Look-ups in named tables: a row name and a column name give one cell, copied from the table.

Table vepe
	nimazop	rilob	kif	gup	sef	tevilu	vodidad	tate
rup	54	67	59	40	49	53	31	26
luf	55	65	58	39	51	54	34	25
tizi	62	57	58	38	44	47	35	29
povomez	55	67	60	37	53	56	34	26
vut	62	53	56	43	36	39	40	33
ratiper	32	65	40	13	70	70	62	35
mizokov	33	62	41	15	69	67	62	34
kon	56	62	57	42	47	51	33	28
lozu	59	58	55	40	45	49	39	30
punar	61	52	55	43	38	40	40	34
roduno	28	52	34	10	69	69	71	47
mepafo	57	57	58	38	45	48	37	31
bisubo	51	94	73	31	79	84	26	1

What is the vodidad of lozu in vepe? 39
What is the sef of luf in vepe? 51
What is the tevilu of kon in vepe? 51
What is the nimazop of bisubo in vepe? 51
What is the sef of povomez in vepe? 53
What is the rilob of ratiper in vepe? 65
What is the gup of mepafo in vepe? 38
What is the kif of roduno in vepe? 34
What is the tate of rup in vepe? 26
What is the sef of vut in vepe? 36
What is the tate of tizi in vepe? 29
What is the sef of ratiper in vepe? 70
What is the rilob of punar in vepe? 52
What is the gup of roduno in vepe? 10
What is the tevilu of mizokov in vepe? 67
What is the vodidad of rup in vepe? 31
What is the tevilu of punar in vepe? 40
What is the gup of tizi in vepe? 38
What is the vodidad of roduno in vepe? 71

bezi
         zolosas  kedobav  lunap  ner  kubus  fetekop  basalu
mon           55       50     47   38     51       66      29
nilu          65       52     40   63     76       72      29
nefo          73       49     48   68     60       59      21
kom           67       47     51   58     48       52      25
dar           74       49     49   67     59       59      20
mak           74       50     52   58     52       61      17
gameduv       57       52     43   44     66       74      30
gaz           64       53     41   63     76       72      29
fimor         66       48     52   53     45       55      24

mak, fetekop -> 61
nefo, kubus -> 60
mak, zolosas -> 74
dar, kedobav -> 49
fimor, basalu -> 24
gameduv, kedobav -> 52
mak, basalu -> 17
mon, kedobav -> 50
nefo, kedobav -> 49
kom, basalu -> 25
nilu, zolosas -> 65
Row with the largest ner: nefo

zosa:
,musedip,tedebu,kalasu,diran
nesuta,48.78,55.70,62.10,60.88
gadab,43.00,62.28,58.14,55.60
felone,62.24,20.32,97.57,95.75
nad,56.07,95.98,19.39,21.45
sazamev,66.48,74.52,38.20,40.94

What is the musedip of felone in zosa?
62.24
What is the musedip of nad in zosa?
56.07
What is the diran of gadab in zosa?
55.60
What is the diran of nesuta in zosa?
60.88
What is the diran of sazamev in zosa?
40.94
What is the kalasu of nesuta in zosa?
62.10
What is the tedebu of nesuta in zosa?
55.70
What is the musedip of sazamev in zosa?
66.48
What is the kalasu of sazamev in zosa?
38.20
What is the musedip of nesuta in zosa?
48.78
What is the kalasu of nad in zosa?
19.39
What is the tedebu of nad in zosa?
95.98
What is the diran of felone in zosa?
95.75
What is the tedebu of gadab in zosa?
62.28
What is the tedebu of felone in zosa?
20.32
What is the kalasu of gadab in zosa?
58.14
What is the musedip of gadab in zosa?
43.00
What is the kalasu of felone in zosa?
97.57
What is the tedebu of sazamev in zosa?
74.52

Table nurufe
         lumisaf  dekoro  didoz  zuk  vutun  lon  genutu  riz
pudavag       53     132    116  154    111   75     137  158
kog           59     126    117  152    113   80     134  151
fifolot       86      89    140  157    141   91     130  148
rus           25     113    139  202    140   61     152  178
babakip       84     120    114  135    112   91     128  142
gom           94     105    123  134    122   99     122  133
zud          106     111    114  115    112  110     112  116
sar           77      81    136  183    160   52     165  164
fosan         90     116    116  130    114   96     123  135
mel           68     122    114  153    112   77     140  161
nusigos       75     108    122  141    130   84     130  123
fizamud       84     121    114  134    112   91     127  142
dipev        108     110    114  115    113  111     112  112

What is the vutun of sar in nurufe? 160
What is the dekoro of mel in nurufe? 122
What is the lumisaf of kog in nurufe? 59
What is the lon of zud in nurufe? 110
What is the lon of fifolot in nurufe? 91
What is the dekoro of sar in nurufe? 81
What is the genutu of mel in nurufe? 140
What is the riz of dipev in nurufe? 112
What is the genutu of babakip in nurufe? 128
What is the vutun of fifolot in nurufe? 141
What is the riz of babakip in nurufe? 142
What is the dekoro of dipev in nurufe? 110
What is the vutun of nusigos in nurufe? 130
What is the vutun of pudavag in nurufe? 111
What is the zuk of kog in nurufe? 152
Which row has the largest riz? rus

fum:
	kod	bulog	zatoz	daterel	fovo	guk	logamo	bodoki	papu
tagafos	4134	3297	5359	6313	3208	1946	5625	5108	6994
zogo	3620	5673	3962	5399	5513	2950	3156	4410	886
gozize	3220	4214	5336	7831	2008	1621	3667	5696	5318
gom	3636	3805	4627	3810	2831	6267	3156	3658	4891
bap	7945	7147	5471	2765	8222	4431	3933	4331	1670
lagopip	3232	2882	4400	5629	2343	1914	4356	5406	6444
mikerik	3220	3098	4417	5275	3919	2176	3377	4539	7481
gugapob	8035	6991	7829	2765	8338	5439	6642	7808	886
getato	5616	4739	5459	5857	4517	2453	7205	6927	5025
zin	3506	3571	4432	4791	6475	3288	3525	4386	7395
riker	5147	6187	7523	2948	5354	4739	7034	7660	3226
nebelug	4064	2882	3962	4011	3013	6713	5239	3658	3234
gaforof	5019	3966	4297	7717	2008	1621	4992	7498	3852

kod of zin is 3506
bodoki of riker is 7660
fovo of gugapob is 8338
guk of gugapob is 5439
guk of tagafos is 1946
kod of getato is 5616
papu of mikerik is 7481
fovo of nebelug is 3013
papu of bap is 1670
bodoki of gugapob is 7808
bodoki of zogo is 4410
Row with the largest bodoki: gugapob

